Each path is a new rotation, seen through one point. The rows after it are directions, each followed by how far the rotation turns it, in degrees a step (0 if it stays put).
Each turn is a multiple of 5 degrees from 10 to 175, or 0.
Each row of a path follows its step; steps can be skipped.
Rotation 1:
step 0: [-12 -21   7   1  29  13 -16   6 -21  34 -25  33 -13  35   0  11   2  12
  22 -30   4 -11  30  -8  24  15  14  -8  23 -20   2   2 -11  -4  -9   3
  17 -21  -2  23   3  24   6  19 -19   4  -5]
step 1: [ -1  24 -23  15  27  24 -13   6 -16  -3  -1  25   5  19   2   4 -19  15
   7   8  25 -38 -23 -15 -19  27  16  -8   6  -2   4  19  -5 -56 -10 -16
   5   4  13   7  16 -14 -25   2 -14  -2   8]
step 2: [-22 -11  -5  13  22  26  -1  -5  26   0 -18   0  -9  28 -20  17   1 -13
  21 -12 -14 -23 -11  -7   3  30 -22  -6  34 -13  -3  -6  17   8 -50  -4
  12   6 -13  17  11  27 -20   4  18   4 -12]
step 3: [ -5 -13 -10  29  21  -4 -25  -1   4  -7 -17  15 -26  29  10   6 -22   4
  22  -2   1  -7   2   5  11   0   1  15  29  -3 -36  54   4 -35  17  -5
  16 -13   9   7 -12  -5  -6  23 -14   5 -18]
step 4: [ -6  -1 -25  11  14  12 -18  -4  -3 -15 -12   6  24  35  -7  -5 -39  13
  28  13 -23 -46  -1  -9  23  16  23  13   1   4   1 -23  20 -12 -24 -12
   1  11 -15 -16  -6 -13 -18  -8  11   4 -17]
step 5: [-21  -4   4  -1  33 -16  -2   1  -1   6 -24   2   2  48  17  30  -2 -23
  37 -36  -8  -5  12  -8  13  25  -6  -7  -4  -2  -4  17  25  -5 -10 -13
  12 -22 -22  -4   0   9   2  25 -13 -16  17]
step 8: [ -9 -21   8   9  19  -6 -36   6 -16  -1  -1  15  11  17  25  -1   6   4
  33 -29  11   7  -7  26   3   6  -3  33  15  25   3  10  23 -36  10 -13
   7 -32   7   7   6 -26  10  26 -22  11 -14]
step 10: [ 13 -18  26  11  17 -21 -32 -20   4  22 -24 -12 -10  29   1  13   9 -39
  17 -27 -11   8 -14  24   8  13   0  14   9   1  -9 -16  26  10   1   3
  24 -11 -24  23  -4  23  17  15 -10  -3  -9]
step 12: [ -5 -14  11   8  10   3  -2  -2 -18  25 -26   7  23  19  -1   7   8  -9
   2  -5 -19 -28 -19  19  -1  34   3 -11   7   5  28 -66   1   3 -11   2
  11 -10 -25   2  21   1 -25  14   3  11   0]
step 16: [  6  22 -13   5  26  13 -27  13 -13   9  -9   9  14  31  -8 -19  -6  36
   2   1  13 -19 -22   2 -10  16  12  -1   9 -12 -17   8   4 -52  -5   7
  21 -21  -3  14  12 -18   5 -20 -23   7  19]
Speeds:
[ 5  4 11 -2 -3  2 -5 -4  5 -3  2 -5 -9 -2  6  3  3 -1  4  1 -9 -5 -6  5
 -7 -3 -7 -9  6  0 -4  9  1  0 -2 -5  1 12 -6  0  1 10  4 -6 -1  0  0] -> 95
[  4  -7  -7   9  -1  -3   0  -1   2   1  -4  -2   0   9   9  -5   5   4
  -2  -2   1   7  11  -1  -6 -12  -3  -6   6   4  -1  -2   0  -8  -5  -7
  -4  -7   3   4  -5   4   6  -2  -2  -1   7] -> 140
[  6   7  -1   3   6  -1  -1  -1   0  16   0   3  -6  -7  -5 -10   8   6
  -9  -2  -7   0  -1   5  -3   7   1  -1   1  -9  -2  -5  -8   1   3   2
  -5  -5   0   3   4   0   0  -5  -3   7   6] -> 20
[ -3   0  -2  -1   7   4   4  -4  -4  -5  -4  -1   4  -2   5  -5  -5  -3
   3   9  -6   3  -6   4   0   3   1   6   1  -1   6   4 -11  -4  -2  -5
   5   1   8   4   1  -6  11 -14   8  -7   3] -> 145
